Some points, one per row:
[ -8  18  -4  13  -8 -24  -8 -13 -29  10 -14 -22  10  16   5  24  -7   5  22 -14  14   4  14 -24]
[-10  17  -1  20 -11 -33  -7   6 -31 -10  -9 -16  32   2  21  20 -12   0  -8 -25  -3   1  13 -33]
[ 27 -29  -4 -44  25  27 -61 -14 -24  -4  14  -6 -14 -68  22 -67  31 -57 -21  41 -25  44  -8  14]
[ 39 -75 -11 117 -66  -3  82  57 -33  92  21 -45 -33 -28  24  77 -18  91  13 -35  -4 -47  22 -67]
[  4  23 -26  17  43  20  15 -20 -14  37   7  14 -28 -12 -29   4 -32  10  16  10 -12 -17  -3  33]
[ 10  18  45 -20 -90 -74  64  36  46  48  30 -22 127  40  55  42 -21  44 -29 -62  36  34 -10 -82]
[  0  -7  -9  57 -51 -62  52  20 -24  44   5 -34  26  -3  56  67 -27  63 -18 -58  26 -10  13 -75]
[ 22  -7   8 -30  -2   1  -6  -2   9 -25   0   9  19 -32 -11 -19  28  -8  -6  16 -25   4 -12  11]
[  0   4   5 -67 -12 -55 -43 -20 -42 -36  -1 -25  58   0  43 -14  33 -54   9 -18  -7  36  38 -23]
[-22  16  12  -9  24  10   1  12  23 -12 -38  22 -18  33 -47  44 -12  -8  12   6  15 -37  15   4]
[ 55 -82   9  68 -37  40  55  73  46  51  -9   6 -35  17 -22  43  -4  62  23  -1   2 -43  -2 -33]
[ 57 -35  13  -7  26  20   4  19  38  -4  44   0 -11  -4 -21 -11  52 -19  27  13  -6 -21 -11   7]
[ 39 -24   8  16 -37 -21  28  27 -10  27   3 -15  20   7   3  44  -9  21  32   0  -3 -28  29 -33]
[ -8   2  -3 -76  10 -14 -54 -17 -42 -35   2 -28  31 -15  38  -7  49 -57  26  -3  -1  17  30   1]
[-13   2   0   0  24   7 -14 -15  -8   8  20   5 -23 -27  25 -34  10  -8 -43  17  -9  25 -33  14]
[ 67 -80 -11  47 -31  64 -10  33 -22  33  24 -25 -95   0  20  49  31  38  41  24  13 -17 -37   6]
[ 24   0  -1  -4 -38  -5  35  20  31  26   4 -13   7  55  -8  18 -24  26  40 -34  22  -6  -9  19]
[ 49 -58  14  86   3  35  53  42   2  39   7 -22 -70 -32 -29  38 -26  56  26 -13 -23 -76  23  -6]
[ -53   89  -20 -103   48  -45  -50  -71  -15  -24  -12   18   28   22   30   -4   19  -63    9  -11   23   38    4   37]
[-33  43  14 -17 -31 -67  40  -3  35  34 -33  -2 109  62  21  38 -53  47 -19 -51  39  13 -30 -53]
[-46  81  -6 -92  61   0 -82 -77 -33 -54  19  20  -2 -29  16 -61  17 -89 -25  12  -7  43  -2  60]
[-11  57  -3 -32  28 -19  -4 -25  -7   9  11  -2  37   9 -19  31  -8 -12  13 -17  -6  -7  36   2]
[-57  84   0 -93  44 -50 -65 -63 -19 -31  24  27  31  -8  16 -23   6 -78  -6   0   8  14   2  38]
[  8  -3  15 -31   1 -23  -4  12   1   9 -15   8  49  -3  18   5   6  -5  -8   0   0  13   8  -9]
[-27  17  -8  12 -37 -62   5 -11 -40  32  42 -23  28 -33  60  19   3  14 -31 -23  21  22  -5 -40]
[ 31 -42  31  30 -11  36  17  39  11  50 -16  22   5 -31 -39  52 -25 -12  37 -14 -56 -30  41 -53]
[-26  28  -8 -46  27 -15 -62 -41 -27 -27  -9  -5 -25  15  20 -13  28 -51 -20  16   9  35 -24  -3]
Here are 24 more points, each followed by its number:
[   7  -10  -14  -37   35   26  -77  -11  -65  -32  -13   36  -20  -44  -27  -46   21 -103   -4   48  -44   47   22   12] 0
[-46  32   2 -41  71   8 -55 -31 -16 -63 -31  16 -42  -2 -16 -66  20 -39   0  42   1   7  -1  70] 1
[  32  -72  -26   37   30   63  -34   -3  -32  -16    0  -18 -123  -46  -36  -32   29   -8   30   50  -22  -19    5   25] 2
[ 26  12 -21 -28  42   3 -21 -31 -18 -18  48   4 -41 -56   0 -30  35 -33   5  24 -17  -6   7  32] 3
[ 48 -69   7  38 -32  52   8  54  -2  -8 -19  -7 -22  -9 -30  -7 -10  27  17  13 -22 -32  13   1] 4
[  22  -39   12   16   55  124  -24   -4   26  -11  -29   37 -105   -2  -52  -81   35  -22  -15   86  -18   32  -46   51] 5
[ 14 -23   4  11 -61 -20  10  26 -14  52   8 -21  21  44  57  56   6  27  27 -21   9   9 -31 -40] 6
[-13  35  -1 -23  28  -6  -4 -38  -8   0  21  11   8 -33  15 -47  -4  -7 -39  -7  -3  26  -1  28] 7
[ 33 -45  -2  32  -1  66 -16   9   0 -15  -1  23 -43 -26 -49 -41  22 -32  22  39 -38 -13   5  15] 8
[ -8  72  10 -47 -38 -83  35 -13  44   3  14  -2 110  60  12  13 -30  49  22 -58  43 -11  -1  11] 9
[ -17  -22  -35   10   49   81  -80  -16  -51   -1  -36   11 -127   -3  -33  -26   36  -53   20   51  -16    0  -37   62] 10
[-21   3  -2  52 -34 -33  40  39 -14  49 -12   2  60  29  14  44 -66  45 -14 -26  12  13 -10 -57] 11
[  3 -17  12  12 -35  -5  34  27  21  20 -15   3  20  31 -10   9 -16  16  -6 -13  18   7 -12 -21] 12
[-12  14  14  35 -23  -6  20   4  32 -42   1  -7   9  33  -2  -8  -7  29 -22 -16  20 -19  -4  -8] 13
[-48  82   7 -27   6 -56  11 -42 -20 -27  10   9  93 -28  17 -48  -7  -3 -52 -33   0  45   4  -4] 14
[-18   1 -19  42  10 -12 -11  -6 -25 -51 -17   8 -39 -16 -16 -19   5   2 -17  14   4 -15   9  15] 15
[ 21   9  16  26 -13  12  53   4  20  18  -5   2   5  40 -32  29 -19   8   8  -9  10 -25  25 -10] 16
[  5   1   2  38 -59 -72  21  19 -21  49  43 -38  26  -9  63  60 -11  56 -14 -39  16  11  11 -75] 17
[-54  41  22 -55  -6 -80 -10 -13  29 -48 -21  18 113  35  27  -6  -7 -16 -33 -24  25  34   1 -40] 18
[ 16 -44   9  41 -18  -2  27  56  19  33 -47  21  26  11 -33  60 -15  10  22 -13 -39 -24  35 -50] 19
[ -5  47   6 -30 -38 -57  17  -3 -12  24  18 -10  97  26  15   2 -21   0  -2 -34   2  18   5 -27] 20
[ 15 -10 -12  35  18  32  41  17   1  54   1 -10 -49  10 -25  52   1  10  43  -5 -15 -58  28  -6] 21
[-50  88  -2 -95  42 -61 -73 -79 -33 -56  12   3  54 -20  42 -54  23 -73 -33 -17  -3  57  -7  16] 22
[ 45 -95  19  16   6  80 -32  33  31 -46  -4 -16 -52 -14 -23 -41  31 -12  26  58 -15   0   5  15] 23
Which three of these numbered points are nearest to each point below, ignoring the 2 directions in which the first points spread most? Their numbers follow each, nearest first.
[   8   -9    5  -18   69   79  -71  -33   27  -47   -1   40  -81  -17  -27 -127   36  -63  -56   93  -13   62  -60   59] > 5 12 13
[ 19 -11  -6  11  36  63 -18   7  -6   4  19   4 -46 -53 -27 -48   0  -7 -11  42 -15   0   3  39] > 7 14 22
[  8  10   6  -6   9   6   4 -15  15 -71  17  -3 -16  10 -25 -50 -10  14  -5   0   6 -14  -6  48] > 13 1 9
[-17  47  32 -10 -21 -64  35 -18  32  17  37   2  84   8  10  46 -19  16 -18 -52   8 -15  28 -37] > 3 16 20
[  1  26 -11   5  42   6  -7  -5 -13  55 -22  17 -37 -25 -16  25   5 -11  33  -2 -21 -27  32   3] > 21 16 20
[ 13   8  11 -24 -40 -17   7   8   8 -34  20 -19  56   1  18   9   1  19 -13 -31  15 -11   7 -15] > 4 22 20
[-30  61   9 -45  50  17 -33 -66 -20  22   4  34  -5 -29 -16 -48  -5 -42 -17  20 -33  42 -29  50] > 7 11 14
[ 23 -13  -3  -9  36  52 -21  -7  17 -64  14   3 -58 -18 -34 -49  19  11   4  46  10  -6  -8  49] > 13 1 12
[  -6  -25  -39   -6   41   60  -72  -24  -55  -68    7  -14 -125  -35   -5  -75   57  -43   -5   51  -11    6  -29   55] > 2 15 22
[  0  -5  -5  29  13  38  26  16  26  -2 -33  24 -27  15 -53  -6 -16  31  14  -7  -2 -43  -6  25] > 1 16 12
[-26  23  18 -35  53  -2 -67 -63  -8 -31  41   5 -19 -51  40 -80  41 -45 -80  52  -2  72 -49  16] > 7 22 17
[-40  70  17 -31   7 -48  49   7  26 -25 -31  17  87  52 -21  22 -48  37  14 -31  17 -32  18 -18] > 16 1 9
[ -4  32  31 -31 -55 -80  48  24  34  -2 -29   8 127  52  15  21 -32  40 -10 -53   6  -5  -3 -59] > 18 4 12
Here are 24 other points, each followed by its number:
[-18  20 -11 -43  62  -6 -65 -50 -22 -14   4  23   8 -48  18 -45  20 -53 -38  29  -8  41  -7  20] 0
[  9  -3 -34  48  39  59  42   0 -22  47  -3  13 -86 -15 -38  25  -7   2  26   2 -14 -50  19  35] 1
[ 42 -59   3  72 -45   4  90  70  27  37 -11  -2   5  32 -23  63 -38  86  33 -17  -3 -41   4 -52] 2
[-34  41  29 -88   9 -44 -74 -40 -10 -69 -15  24  50  -8  17 -75  15 -59 -40  12 -13  57  -6  39] 3
[ -3  20  -5  -1 -13 -13 -17  -5 -15 -57  26  10  15 -34  25 -51  23 -28 -56  15  -6  10 -11 -20] 4
[-26  -4  -1  21  34  13  15   0  21 -22 -37   3 -58  34 -24   2  -7  37   7  10  15 -53  -7  23] 5
[-44  65  19 -52  31 -36  10 -34  16 -42 -12  12  38  44 -19 -23  -2 -29 -11  -4  36 -12 -11  20] 6
[  5  35  -9 -75  40 -24 -52 -50 -20 -63  17   0  14 -20  19 -35  36 -66   7  22   2  28  15  50] 7
[ 23 -13   2  -3  24  22 -34  -4 -20   2  18   6 -22 -63  31 -30  16 -11 -32   7 -33  20 -30   3] 8
[ -9 -27   9  14  18  39 -19  -7  16 -11 -17   8 -51   7 -17 -17  10   6  -2  30   4   4 -25  22] 9
[-14   6  47  -9  -1   7  12   4  74  20  -9  22  50  34 -21 -10 -14   3 -25  14   7  13 -30 -11] 10
[-28  81 -16 -80  33 -53 -48 -64 -39 -12  16 -13  31  11  43  -1  22 -50 -11  -7  10  19   2  17] 11
[ 29 -37  10  24 -49  -8  19  33  -1  66 -10 -40  18  41  29  54 -13  58  26 -21  17  -6 -20 -28] 12
[ -4  27   0  26 -17 -24  60   3  48  60  10   4  39  40  -4  78 -38  47  22 -37  21 -25   9  -4] 13
[ 36 -62  12  64 -34  45  28  34   1  41  37 -18 -44 -39  -5   9   4  42 -13  19 -26  -2  -9 -26] 14
[ 12  23  22 -21 -50 -80  37  16  20   1  14  13 127  26  22   9  -5  11 -13 -25   8  29   7 -53] 15
[  63 -112  -47  127   -8   88   37   56  -44   45   27  -53 -127  -78    2   21  -11   79   26   16  -41  -68   10  -11] 16
[-51  33  -6 -35  30 -43  -8 -12  -1   4 -30  11  10  75   8  47   8 -33  11 -14  41  30   5 -32] 17
[-18  39  22  -5   0  -3  36   9  28 -32 -20  -5  29  27 -36  -5 -29  38  -6 -23  17 -35  10  20] 18
[-42  62   9 -17 -30 -34  29  14  10 -15 -36  36  78  60  -8  22 -22   7 -14 -44  27 -13   3 -12] 19
[ -6 -11 -13  -3  -6  -7  27  15   5  61 -45  -1   4  31  -3  56 -19  18  41 -21   9  -5  -1 -30] 20
[-17  31  -1 -44  -3 -33 -16 -22   5 -10   4  18  51 -15   5 -25  -1 -18  -9   9   6  30  -5  11] 21
[-18   4  -7  36 -12   1  -3   6 -41 -51  -9   6 -19 -33 -16 -35  -3  20 -31   2  -2 -13  -3  18] 22
[-38  34  35 -79 -37 -93 -27 -28   0 -42  26 -10 105 -10  75 -13  16 -30 -51 -39  23  42 -11 -45] 23
The same question for these:
[ 26 -38  -7  50 -12  36  19  38  -9  48  46  -8 -37 -41   4  -1  15  21 -12  11 -22  -9  -6 -20] > 14 8 0
[  28  -62  -23    3   66   92  -51   -4  -25   13  -29   17 -127  -12  -14   13   46  -49   36   42  -26   -7   17   13] > 17 20 12
[  68  -50  -44  105   13  101   85   53  -17   94   -4    4 -116  -40  -62   47  -24   65   58    7  -41  -85   25   26] > 1 13 20
[-10   4   9 -37  20  20 -52 -22  11 -23  25   1 -19 -36  30 -29  21 -23 -34  27  20  29 -21   5] > 14 0 8
[ 18 -20  43  65 -48 -11 127  89 127  94 -39  34  82  97 -45  80 -71  92  12 -33  14 -25  -5 -90] > 10 19 6
[ -6 -36  10   8  31  43 -46   5 -13 -35  15  -7 -46 -56 -10 -55  39 -27 -19  31 -45  -4 -19  23] > 14 4 8
[-26  40  36 -57 -15 -72 -44 -21 -13 -56 -22  -3  98  31  36 -43  -9 -30 -25 -17  -8  48 -21 -23] > 3 15 21
[ 31  -7  -1  16 -11   6  82  63  33  29 -35   2  22  39 -42  73 -28  45  53 -23  -5 -72  29   5] > 19 2 13
[-18  51 -22   9   6 -14   2 -47 -51  13  25   4   3 -13  -2   5 -24 -10  -3 -19  12   3  25  21] > 1 11 16
[-31  20  -4  -4   5  -9 -45 -17 -66 -47 -16 -13 -27 -31  -1 -50  -3 -23 -22   8   6   1  15  25] > 22 16 4
[  12  -47  -39   42   54   97  -26    6  -50   29  -32    6 -127  -13  -34  -12   18  -20   45   56   -5  -13   -2   52] > 20 17 1
[ -37   50  -19  -59   33   10  -77  -47  -45 -100  -21    4   -9   -2   -4  -94   24  -52  -23   26   19   25  -18   59] > 22 9 3
[  30  -44   -3   62   23   65   17   39   -1  -25  -12    2 -101   11  -64   -3    0   12   26   35    1  -39    6   46] > 6 19 2
